[[32 54 11 78 49 74 38 40 10]
 [16 26 24 68 18 73 24 12 10]
 [20 20 33 62  5 70 15 13 18]
 [12 18 20 62  9 59 14 16 31]
 [44 15 41 47  1 72 11  8 23]
 [25 16 33 63  6 68 15 12 16]
 [15 30 17 63 29 60 27 22 15]
 [23 14 39 52 13 56 12 21 26]
 [21 17 34 59 11 62 17 15 21]
 [45 11 61 38  6 73 16 18 35]
 [ 6 36  2 83 34 78 26  2  2]
 [14  8 36 41  6 36 14 30 42]] gives 11

[[ -2  17  -6   2   7   4  10   1 -11  -8  -2  14   1   1 -15  14]
 [  9 -26  24 -23   1  13 -10  17  14  19  37  -9 -10   6  15  14]
 [-13   4  -8  34 -21  -7  -8 -14   4  -5 -38  -7  21  -3   5 -27]
 [  8 -14  18 -18  -3  17  -8  14  11  19  49  -7  -3   4  14  21]
 [  6   1  -4   3   9  -1   3   1   6  -4  16   4   7  -4  17  -2]
 [  4 -17  18 -28  -2   4   0  13   3  22   1 -10 -15  15 -16  11]] gives -6

[[3190 3249 5617 3538 3374 2843 3457 2826 5393 3937 2769 5841 3485]
 [3373 3168 6186 2685 3202 3316 3178 4013 6468 3264 3386 5372 3039]
 [4765 3026 3341 2407 3245 4177 3338 4668 3575 3341 4343 3283 3371]
 [4705 2875 3360 3083 3958 3850 3190 2867 3067 3421 5014 2988 4136]
 [1849 3127 3559 3349 3249 3200 3251 3606 3051 3250 6354 3549 3866]
 [4866 3091 3264 1204 3036 3785 3232 8336 3376 3025 3122 3374 3165]
 [5046 3176 3060 1509 3463 3691 3125 7785 3175 3328 3553 2903 3165]
 [4792 3169 4059 3907 4005 3196 3537 2678 3777 3083 4307 4171 3881]
 [3441 2477 2257 3361 5074 2911 3462 3017 4308 4545 3355 3191 4428]
 [4864 3062 3341 2325 3759 3466 3178 6132 2949 3156 3576 3123 4169]
 [3559 2971 2117 3128 3348 3345 3396 3166 4253 5252 3511 3458 4144]
 [4946 3091 3256 1189 2981 3627 3261 8163 3248 3228 3007 3315 3188]] gives 5617

[[  2  -8   1 -46 -16   6  13  -6  -3]
 [  5 -12 -12  20 -28 -10 -11 -33 -40]
 [-16  10  24  27  24  40  11  22  28]
 [ -8   2   9  24 -13   0  18 -15 -21]
 [ -4   3   3 -15   2   3 -10  -4  -5]] gives 1

[[-284 -746 -562 -985   11 -452 -303  -59 -161 -246  220]
 [-273 -731 -532 -914   -3 -442 -303  -75 -156 -287  223]
 [-292 -739 -540 -950   22 -455 -296  -41 -153 -258  216]
 [  74  502  344  718 -215  246   94 -166  -73   30 -440]
 [-134 -235 -181 -277  -94 -168 -159  -78  -99 -124   -7]
 [  77  531  353  707 -185  245  113 -164  -56   32 -412]
 [ -22  155   65  244 -149   44   -2 -122  -70  -50 -235]
 [-133 -137 -114 -160  -95 -116 -115 -113  -86 -130  -74]
 [-175 -397 -302 -529  -60 -278 -171  -80 -120 -162   58]
 [  74  543  357  770 -217  261  111 -139  -70   51 -461]
 [-144 -229 -195 -286  -76 -139 -164  -84 -122 -132  -51]
 [-207 -512 -392 -649  -29 -338 -244  -87 -153 -194  129]] gives -562

[[51 17 40 67 41 44]
 [48  2 40 87 40 42]
 [47  6 39 76 43 42]
 [52 23 41 76 43 43]
 [48 10 40 85 41 42]
 [50 11 40 75 38 45]
 [52 24 40 69 43 43]] gives 40
---
[-0.13, -0.16,  0.51,  0.15,  0.25,  0.11] ==> -0.13

array([[ 0.28,  0.11,  0.15,  0.36,  0.07, -0.01,  0.16],
       [-0.48, -0.11, -0.03, -0.70, -0.14,  0.07, -0.01],
       [-0.01,  0.09,  0.25, -0.10,  0.32, -0.01,  0.28]]) ==> -0.01

array([[ 0.13, -0.09, -0.58, -0.23,  0.15,  0.56, -0.18],
       [-0.08, -0.10, -0.06, -0.26,  0.01,  0.12, -0.14]]) ==> -0.08

[-0.39, -0.23, -0.60,  0.37] ==> -0.39

array([[-0.51,  0.05, -0.17, -0.27, -0.13],
       [-0.51,  0.05, -0.06, -0.55, -0.19]]) ==> -0.51

[-0.21,  0.58, -0.12,  0.07,  0.36] ==> -0.21

[0.31, 0.70, 0.07, 0.33] ==> 0.31

array([[ 0.09, -0.08,  0.10,  0.04, -0.32],
       [ 0.65,  0.57, -0.14,  0.57, -0.09]]) ==> 0.65

[ 0.40, -0.56, -0.32,  0.03, -0.62,  0.05, -0.06] ==> 0.40

array([[-0.32,  0.09,  0.26, -0.70,  0.30,  0.12, -0.27],
       [-0.09, -0.08, -0.31, -0.28,  0.17, -0.20,  0.65],
       [ 0.14,  0.26,  0.18, -0.03, -0.11, -0.03,  0.00]]) ==> 0.14
---
[-0.37, -0.39,  0.27,  0.60] ⇒ 0.60, -0.39

[-0.15, -0.65, -0.67, -0.40] ⇒ -0.15, -0.67

array([[-0.01,  0.12,  0.44,  0.01, -0.16, -0.07],
       [ 0.08,  0.31, -0.03,  0.22, -0.13, -0.50]]) ⇒ 0.44, -0.50

array([[-0.33, -0.53, -0.14, -0.21,  0.30, -0.14],
       [-0.17, -0.50, -0.25, -0.25,  0.33, -0.06]]) ⇒ 0.33, -0.53

[ 0.29,  0.06,  0.59, -0.11, -0.07,  0.02] ⇒ 0.59, -0.11

[-0.69, -0.08, -0.02, -0.03, -0.70, -0.20,  0.03] ⇒ 0.03, -0.70

[0.49, 0.43, 0.52, 0.42, 0.33] ⇒ 0.52, 0.33

array([[-0.04,  0.21,  0.25, -0.20, -0.11],
       [-0.17,  0.18,  0.34, -0.12, -0.22],
       [-0.48, -0.09,  0.45,  0.55, -0.52]]) ⇒ 0.55, -0.52

[-0.32, -0.06,  0.61, -0.44, -0.66, -0.40,  0.45] ⇒ 0.61, -0.66

[ 0.14, -0.48, -0.27, -0.55, -0.36, -0.29,  0.36] ⇒ 0.36, -0.55
